(in the rows, 128 means zero)
One turn moves every row onto another: examples first, then more rows asked
ligi: [116 143 114 150 121 112 142 151 113 136 117 116  82 153  93 149 133 134
 110 120 158 112 121 145 123 119 101 126]
pofum: [158 128 112 140 150 138 104 145 127 121 117 140 112 128 119 125  99 134
 119 102 121 133  88 114 137 115 108 148]
ves: [105 146 159 102 124 112 157 141 123 134 136 122 142 142 103 133 130 107
 159 131 137  82 122 165 131 129 101 119]
lusum: [139 138 122 120 108 157 152 120 116 148 132 117 180  92 148 126 142 133
 137 134 132  96 128 146 120 128 135 109]
bigog: [102 149 136 124 146 123 147 113 135 113 149 126 141 133 133 124 115 125
 180 142 108  97 104 140 118 124 111 114]
duv: [113 153  97 167 133 121 126 121 128 115 131 130  92 139 125 137 111 156
 121 131 132 117 106 134 110 132 101 130]
ralip: [108 126  88 161 130 125 131 110 128 123 132 113 101 145 120 154 138 155
 118 139 138 106 104 120 112 119 106 123]
tifof: [145 160 146 125 126 145 157 156  98 134 123 129 152  92 147 111 116 129
 138 110 132 122 130 159 119 124 141 111]
sas: [114 130 165 143 125 121 135  92 136 117 109 104 119 149 108 130 112 119
  92 133 115 129 156 128 132 113 164 127]
farog: [139 115 148 138 106 175 134 151  92 135 125 108 145 118  87 112 149 125
 135  98 130 108 135 149 141 114 143 116]
lel: [120 113 151 119 137 115 138 140 145 138 113 134 122 161 143 166 167 123
 129 109 107 124 173 132 135  97 153 132]
Lim: [134 134 126 116 115 151 153 125 111 141 131 123 186  89 153 132 145 140
 127 131 134  94 127 146 123 132 132 113]
bogi: [148 111 149 121 150 121 130 133 147 120 106 142  94 156 145 162 153 134
 109  97 111 131 155 146 135  95 134 132]
sife: [111 123 159 137 119 123 136  85 138 122 110 102 130 149 106 135 123 122
  85 138 118 118 157 127 136 117 160 128]
gamil: [120 114 144 128 145 120 133 131 150 128 116 136 122 158 154 162 158 130
 138 113  97 131 166 124 129  96 156 130]
vumun: [101 148 136 128 123 111 144 116 136 140  92 110 126 122 116 144 104  94
 124 151 112 121 138 150 153 146 149 128]
Bufo: [132 110 126 151 120 186 128 120 103 120 136 108 154 109 111 111 145 144
 147 114 112 109 120 127 131 113 152 111]
zupug: [109 139 178 117 131 116 149 136 124 113 147 116 113 161 100 116 123 116
 150 108 130 105 130 152 118  95 121 111]
vapa: [141  97 137 117 148 127 127 115 154 120 112 140 112 153 152 170 165 144
 105 107 108 118 151 135 135 100 132 132]
zek: [130 158 141 131 146 120 117 156 130 126 109 156 137 126 141 157 145 121
 154 136  84 115 146 146 137 153 137 154]
nom: [152 152 124 119 147 115 109 141 140 119 104 143 127 114 153 166 152 127
 131 143  86 108 114 138 136 143 125 155]
sem: [156 152 136 111 138 110 116 159 132 129  97 143 125 120 136 167 155 116
 123 135 100 105 123 153 142 145 121 157]
lemav: [110 140 108 141 108 111 132 136 123 138 126 124 107 148 100 153 137 144
  98 130 158  94 122 150 124 140  86 136]
Bimad: [115 134 135 132 106 157 126 124 130 113 146 121 125 106 149 102 121 140
 134  90 108 121 138 167 126 108 154 101]
tofo: [161 101 135 130 118 133 109 141 135 144  97 144 149 156 118 137 146 138
 120 109 115 121 123 107 161 122 102 170]
veka: [150 143 127 103 144 116 120 164 122 134 113 132 112 116 113 170 139 114
  90 117 139  96 114 161 130 133 109 137]
ruga: [151 119 133 123 154 128 129 149 132 125 115 137  87 144 121 147 117 129
  93  81 143 131 126 148 129  96 117 123]
befi: [122 128 151 152 127 142 140 100 123 140  90 132 156 144  85 127 101 122
 112 140 123 121 151 130 154 154 126 142]
zefer: [147 103 111 115 122 133 106 141 131 143 117 132 146 133 103 149 138 131
  93 110 144  96  99 118 147 128  91 154]
zedu: [114 117 160 121 121 135 147 113 121 131 144 125 170 158  87 125 139 133
 150 130 137  78 122 131 130 126  92 129]
pado: [ 98 108 143 109  93 146 132 137 126 129 141 119 148 112 133 126 148 139
 111  88 132  96 146 172 144 118 138 107]
filot: [136 117 153 134 111 165 136 163  84 131 122 109 149 117  90 112 147 127
 131  97 133 112 127 142 143 113 143 120]
devur: [129 108 129 147 125 176 129 125  98 115 135 108 163 109 117 114 148 148
 143 114 111 111 111 115 134 114 149 116]
Dite: [132 158 114 162 126 112 139 141 115 127 121 124  87 150 112 129 111 143
 113 122 150 127 110 129 109 115 102 134]
gemuv: [164 111 135 141 130 135 108 142 134 133 100 148 134 152 128 126 130 139
 134 107 103 138 117 102 154 116 111 167]
doveg: [118 131  99 147 112 115 138 115 127 139 131 117 124 149 114 152 140 154
  99 142 157  97 112 117 113 126  90 136]
lilas: [127 143 164 142 144 136 145 124 115 111 143 132 137 155  99 101 103 130
 172 119 120 113 112 129 119 114 106 126]
reg: [ 96 116 152 117 129 127 144  95 142 111 161 109 144 156 121 131 141 136
 148 130 119  84 120 130 114 101 118 110]
napo: [147 125 160 141 116 127 112 150 128 140 111 151 156 164 120 123 137 135
 135 109 106 132 152 104 146 120 127 171]
zom: [106 124 135 131 116 155 126 129 126 107 143 125 128 106 155 107 120 147
 134  85 109 124 131 160 131 108 154 102]
tomi: [123 130 146 160 135 145 137  94 125 131  92 132 151 139  96 123  93 129
 120 143 114 128 143 123 148 152 130 140]
Kovu: [ 96 141 125 130 126 116 139 102 142 138  97 108 135 118 125 149 109 102
 124 158 107 117 134 141 151 146 150 126]
bep: [143 116 149 142 118 131 109 135 135 138 118 151 167 161 128 127 142 144
 137 117 101 126 145  94 142 122 128 172]
simed: [124 148 137 124 138 120 117 151 132 131 109 153 151 129 137 167 161 123
 147 143  91 102 149 144 140 157 132 157]
Buki: [146 142  99 124 165 131 109 125 135 108 128 135 116 106 145 164 130 136
 110 133 110 105  92 131 116 128 121 130]
Mifen: [153 160 140 126 115 151 157 150 103 146 122 124 149  93 138 108 119 120
 145 116 133 118 134 160 120 120 141 109]
repi: [107 116 138 112  85 152 130 127 131 133 144 115 148 112 132 120 147 134
 114  95 129  95 148 175 133 117 141 106]
sigez: [134  93 105 117 148 139 121 106 150 125 129 131 124 138 139 166 143 149
  88 104 135 103 118 123 126 105 112 124]

Kovu moves to sife
veka moves to ruga
Now these:
repi moves to farog
ralip moves to doveg
bigog moves to reg
simed moves to lel
vapa moves to tofo
devur moves to Lim

One turn moves every row onto another: examples first, then more rows asked
rebe: [123 107 113 104 129 129 131 121  88 119 132 145 119 175 112 114 125 100]
Fep: [126 142 113 159 102 151 106 116 100 124 122 143 151 112 110 103 107 136]
vem: [137 116 135 115 162 106 146 130 129 100 150 143 101 161 124 136 123 119]
siza: [149 106 146 137 141 138 121 106 108 125 130 108 125 107 116 129 160 105]
tukuv: [101 135 163 114 114 147 133 146 135 124  90 156 140 140 134 116 138 140]
kuda: [110 159 140 152 109 138 167 100 115 134 126 136 142 128 136 126 126 125]
kadom: [110 129 146 116 130 103 134 158 155 123 124 137 106 157 110 146 140 123]
meza: [145 157 118 144 109  89 112 124 151 147 147 148 135 136 150 115 121 128]
kere: [ 96 153 135 114 137 110 114 119 129 129 117 100 115 141 141 110 158 110]
Mutad: [129 131 121 149 122 135 146 137 124 145 155 156 162  95 133 138 122 128]
bib: [106 147  98 130 120 146 120 115 138 111 136 165 113 131 115  91 141 135]
nub: [104  96  99 113 131 129 131 131 103 111 133 171 130 115 122 132 127 153]
vub: [119 142 163 117 130 132 119 152 139 114 134  91 158 115 120 119 119 116]
Zug: [164  96 159 140 127 126 122 135 102 123 136 120 121 144 145 123  86 126]
Nubez: [138 120 117 104 142 115  92 160 121 130 142 142 108 120 139 117  82 124]
Zub: [157 106 139 130 124 120 132 158 130 135 145  95 125 142 110 151 112 135]
mit: [125 132 122 108 141 159 135 150 135 127 158 149 112 135 123 103 116  93]
futi: [133 131 135 152 107  94 113  96 112 138 117 135 111 133 158 116 111 159]
ter: [102 130 132 114 123 141 156 141 146  84 124 152 131 128 132 124 111 154]
Zir: [114 104 139 119 113 150  99 127 117 113  95 107 118 112 151 105 138 137]
botuk: [148 125 132 117  93 124 103 143 126 123 124 131 135 169 141  94  90 117]
buv: [164 112 121 127 125 114 114 114 111 141 123 110 127 129 137 127 131 182]
Gitur: [139 140 145 129 131 141 140  98  98 153 106 137 146 138 139 114 159 145]
Siv: [135 120 139 118 144  95  95 125 147 102 135 118 125 100 114 128 144 151]
Giki: [143 145 111 145 138  99  95 116  88 148 138 135 125 123 118 128 103 114]

Zug moves to futi
tukuv moves to kadom
Zir moves to kere
Now these:
Mutad moves to nub
mit moves to Nubez

